(in the rows, 128 means zero)
A single turn carries every row of the set below to another of its rows. Some are shown first; where does it send the rows asked next?
tud: [140 152 135 131 118 140 128 126 118 147 133 136 114  96 142 124 107 135
 127 137 135 168 162 112 170 129 139 159 108]
Vonas: [137  92 149 163 153 119 100 136  99 113 140 127 139 140 119 113 115 151
 122 149 151 150 155 136 149 135 111 130 125]
bomuk: [148 123 130 119 148 103 134 125  98 132 134  79 122 134 133 125 122 130
 124 141 135 146 132 159 128 107 154 162 147]
gud: [144 122 119 134 107 135 130 121 131 147 148 165 102 159 146 173 113 140
 151 156 115 117 129 155 103 146 115 169 117]
bupo: [133 130 137 136 123 100 145 132 114 171 112 123 107 109 123 149 109 112
 160 126 109 104 146 111 141 177 135 127 147]
Mifig: [142 123 100 131 116 138 125 139 144 161 129 136 134 122 136 144 128 121
 130 140 149 128 131 138  91 128 138 215 140]
Bul: [129 119 108 143 109 135 112 179 108 157 141 137 124 141 137 104 128 126
 136 115  99  95 130 141 147 106 111 159 114]
daz: [128  97 120 160 144  92 152 132 103 150 151 157  98 139 126 145 126 100
 140 132 113 111 164 123 109 136 134 175 109]
Veruk: [ 90 112 133 144 143 117 130 136 104 178 119 136 124 109 137 111 148 102
 101 129 147 128 133 118 129 126 150 146 173]
Gekiz: [127 114 101 131 117 123 165 165 156 135 143 174 114 124 162 140 134 106
 143 144 110 123 150 134  98 104 127 164 123]
sorun: [136 121 104 131 129 130 129 131 150 138 103  98 131 104 134 115 122 110
 113 115 133 156 142 125 128  93 139 106 123]
Ditob: [132 123 108 122 140 136 109 122 140 155 116 153 139 148 109 122 126  86
  95 166 145 141 107 113 117 136 121 114 156]
dodog: [147 160 138 110 112 135 103 152 144 124 117 181 149 143 132 112 121 146
 151 124 134 134 118 123 113 137  92 125 150]
pav: [128 120 141 157  89 132 142 144 137 115 134 135 133 135 125 161 131 133
 135 114 119 124 132 142 131 129 131  73 135]
Gis: [118 122 115 133  94 116 129 130 111 192 141 155 147 102 130 140 170 109
 129 126 127 119 132 141 131 123 118 106 134]
Lar: [158 134 136 122 100 161 141 165 108 127 142 186 117 136 122 138 116 147
 148 133 122 108 121 138 140 150 118 145 112]
Gekul: [102 138 105 117 130 112 126 100 141 182 139 165 138 122 121 136 121 127
 125 112 131 127  89 133 109 122 129 127 166]
mez: [159 143 155 135 150 122 118 129  83 129 120 124 122 140 121 150 112 170
 139 145 138 118 158 115 146 146 133 152 135]
gevaz: [123 123 122 116 129  95 143 141 124 112 148 162 122 166 125  91 150 138
 133 146 128 128 142 125 113 121  94  98 147]
ful: [125 111 138 172 148  97 133 128  94 149 152 131 149 114 141 106 140 138
 135 104 157  98 127 113 139 130 151 133 148]
gep: [129 127 141 143 129  96 143 142 129 148 133 145 125 106 127 191 118 134
 132 124 132 132 144 137 183 138 133 148 122]
Tuvev: [143 108  81 122 108 134 134 161 131 156 145 158 142 105 145 106 150 120
 120 152 101 126 114 111 123 109 104 133 124]
Gage: [142 112 125 150 113 166 127 151 125 174 143 164 133 171 123 102 113 137
 141 119 105 109 138 130 149 122 121 157 133]
fuv: [ 99  91 126 119 134 104 135 123 145 124 103 145 142 136 110 129 133 119
 115 150 121 163 146 132  84  98 116 138 137]
vol: [136 131 122 127 126 116 137 139 138 137 132 138 123  90 126 135 125 131
 129 128 118 128 132 138  76 153 124  68 138]
Fanet: [142 114 157 152 156 140 126 155 141 126 138 167 136 121 135 150 125 139
 119 150 120 152 145 101  92 142  96 124  97]
Komek: [112 113 129 136 162 110 127 142  98 147 114 163 131 147 132  76 101 132
 141 123 138 123 141 128  99 132 120  94 132]
ferig: [138 125 134 125 111 146 132 130 135 198 127 136 128 101 134 109 101 126
 131 150 141 121 127 137 148 143 114 185 135]
kat: [147 132 138 129 144 112 152 106 152 139 133 114 124  77 149 125 144 116
 116 126 160 139 118 134 132 140 151 120 125]
nebir: [127 119 132 144 145 103 131 143 117  97 142 146 128 135 135 111 111 119
 139 148 123 129 135 120  89 118 129 208 130]
debug: [136 124 143 154 117  71 138 133 134  87 138 147 118 143 123 173 134 150
 127 125 128 121 133 120 133 131 128 152 125]
redog: [131 126 124 140 105 143 132 152 112 166 131 134 157 155 142  89 114 137
 128 153 116 116 124 140 148 104 130 172 109]
rus: [138 128 158 131 138 147 123 137 156 117 125 131 135 121 123 154 120 137
 125 138 164 154 130 115 116 182 117 114 123]
Kelut: [124 125 147 117 160 130 146 132 130 135 141 142 125 208 137 138 108 124
 136 143 149 136 123 119 122 140 125 124 141]
soka: [144 122 171 155 135 120 141 105 120 143 150 150 117 102 145 134 151 133
 118 122 153 138 100 143 119 150 140 163 102]
rofo: [129 153 145 135 112 132 122 112 154 151 107 107 136 147 131 132  93 138
 140 108 168 125 112 123 128 152 128 124 131]
fale: [138 101 133 151 149 111 126 116 118 153 137 175 145 166 117 139 126 109
 130 158 128 103 124 145  77 124 118 171 145]
Tusar: [114 111 117 149 133  98 146 182 116 149 151 121 125 140 126 145 130 113
 128 113 112 115 148 118 102 132 139 117 179]
Lufed: [141 140 141 110 117 125 149 137 120  70 152 124 132 109 109 117 140 122
 147 148 133 128 130 128 138 115 131 139 133]
pefin: [145 134 129 140 136  94 142 139 138 171 137 147 126  86 120  97 127 131
 123 117 130 124 137 138  58 135 111 132 125]
Zub: [110 141 131 134 149 106 137  94 125 173 117 147 107 129 110 154 100 126
 125 105 150 106 135 114  97 124 152 156 140]
tedap: [125 132 108  94 123 118 141 154 136 101 118 152 150 130 100 124 113 151
 139 134 125 179 143 126 112 120 116 138 121]

soka moves to Fanet
debug moves to fuv
Lufed moves to Ditob
Now find these:
Kelut moves to Tusar
gud moves to Gekiz
Komek moves to ful
sorun moves to rofo
tedap moves to Gekul
tud moves to dodog
Gage moves to Bul
daz moves to nebir
gevaz moves to Veruk
rus moves to vol
Tuvev moves to ferig

A single turn carries every row of the set below to another of its rows. Some are shown first; where does it send the rows asked next?
Notub: [155 140 112 116  88 115 105 113 111 125 134 107 142 119  68 132 105  63
 120 103 125 156 131 156 117 146 139 131 141 109 156 110 135 140]
dugik: [150 147 121 116  94 146 111 214 118 132 137 114 133 115 100 146 115 109
 125 111 137 113 124 163  90 132 147 122 116 115 112 145 124 136]
remog: [147 136 113 100 117  84 121 167 134 104 122 123 132 126 104  87  99 111
 114 113 143 138 149 148 177 131 149 120 106 131 159 150 102 120]
fod: [121 141 135 106 129  94  95 115 102 108 145 124 153 134 131 102 100 143
 133  86 122 138 106 168 135 143 149 156 108 129 170 171 126 130]
madi: [127 126 133 113 132 147 103  83 115 122 151 128 148 140 156 112 115 119
 127 119 102 107 144 141 125 131 112 126 105 111 171 158 135 129]
depi: [130 128 121 114  94 152 100 128 107 113 135 156 165 130 175 132  93  75
 129 115 158 108 135 130  98 133 163 127 131 108 151 104 120 136]
zivib: [102 155 109 111 103 103 101  91 127  98 125 106 111 110  99 114  97 128
 124 120 143 143 166 152 121 156 147 145 118 132 139  87 135 130]
nud: [150 136 103 112 152  97 148 132 106 118 149 130 132 100 119 100 113 158
 128 130 138 119 138 116 140 133 143 126 157 107 127 104 122 136]
devi: [131 130 101 112 101 130 115 134 121 140 116 109 139 113 167 101 104  68
 126 112 124 108 143 193 143 158 121 123 104  79 151 141 124 122]
tobo: [121 159 104 106  80 153 138 178 125 119 128 136 124 109 122 134  99 123
 128  95 150 105 152 149  89 132 135 128 113 133 121 115 112 168]
rem: [136 125 156 127  98  83 110 142 106 110 116 119 159  95 125 132 115 116
 134 145 141 118 153 184 138 156 155 154  88  94 172 145 157 130]
nozin: [139 146 141 109 112 122  79 162 123  97 128 125 161 131 170 133 110  93
 136 108 161 112 108 125 115 139 193 123 115 108 139 125 123 135]
mak: [151 123 129 121  98  99 103 161 106 114 139 127 143 126  94  83  71 121
 122 129 120 141 155 161 185 145 122 120 121 106 140 149 109 116]
mer: [137 118 158 128 127 126  90  96  96 116 154 131 155 132 122 119  87 134
 151 108  97 125 121 167 134 148 118 137 113 107 164 164 134 129]
vupap: [137 135 112 129 100 131 119 192 103 116 146 116 123 104 114 131 106 160
 116 128 153  89 149 133  96 155 131 134 121 115 101 146 129 123]
duz: [145 125 139 116 148  99 129 160 110 146 134 114 128 122 105 122 119 116
 131 150 111 138 130 144 100 104 158 108 152 106 144 119 127  94]
das: [138 142 121 105  95 155 113 182 114 133 134 164 127  92 109 136 100 135
 120 116 154 108 166 159  87 144 108 141 124  93 119 112 138 126]
rezi: [143 129 124 101 112 119 119 149 144 120 122 144 134 136 110 100 110  94
 110 138 129 130 184 144 158 105 138 110  95 125 176 135 113 113]
git: [158 161 130 109 125 142 123 142 101 150 127 139 139 117 116  99  95 136
 124 113 112 158 132 155 148 118 143 129 146  74 133  82 124 152]
Laro: [107 138 146 111 130 153 130 144 119 108 140 134 142 107 107 163  87 138
 131 134 150 148 147 121  90 133 120 138 119 107 105 128 149 124]
pud: [120 141 102 100 129 170 155 140 120 120 140 136 144 113 117 154  96 106
 112  99 161 150 125 123 102 131 119 136 130 112 111 131 128 136]
Vizi: [110 122 140 134  97 150  94 127  85  94 146 146 146 124 160 139  75 106
 126 130 162 110 137 147 116 157 133 142 156  89 138 110 123 109]
veta: [117 134  97 112  91  94 106 142 109 123 128 100 162 116 167  98 113 107
 128 143 127 108 153 185 129 149 168 139  78 113 147 144 129 132]
resu: [129 127 139 135 103 111 139 119 119 111 103 108 130  99 144 124 101 100
 125 109 147  97 150 159 155 172 112 143 114  90 173 149 135 138]
Kevab: [120 151 126 140 120 133 135 136 105 140 115  99 114 143 128 108  89 141
 127 131 102 134 138 139 122 107 170 105 129 132 133 102 108 147]
toz: [170 130  88 139 108 120  99 104 117 124 133  78 130 128 104 111 109 105
 117 114 124 113 142 111 130 173 156 112 107 116 119 128 125 144]
rufuz: [139 119 126 129  91 129 114 134 115 120 133 134 139 139 113  90  81 120
 118 156 115 121 195 144 167 126 115 110 101 115 150 133 110 125]
dotel: [154 152 121 100 111 113  58 123 126 143 126 100 126 119 106 101 115 113
 105 133 121 145 162 138 113 155 144 134 109  78 125 109 154 103]
losu: [121 144 135 110 115 137 106 166 107 129 143 113 160 123 118 136  79 152
 133 130 134 150 134 116  84 139 152 136  97 109  83 143 141 126]
Rulin: [118 144 164 125 113 117  76 164 100  84 142 113 143 123 155 137  88 120
 124 120 163 116 107 140 129 162 159 141 142  90 128 132 133 111]
paro: [139 142  92 103 123 157 125 164 112 142 139 124 159 126 125 130  85 119
 128  94 144 153 110 129  93 141 158 127 105 112  87 142 120 136]
Rabi: [127 139 119  85 150 130  90 107 128 124 141 140 146 134 151 108 132 122
 123  99 119 130 122 168 128 122 149 137  89 120 176 155 129 114]

das moves to tobo
veta moves to rem
Kevab moves to duz
Now find these:
fod moves to mer
mak moves to rufuz
pud moves to paro
depi moves to nozin
zivib moves to Notub

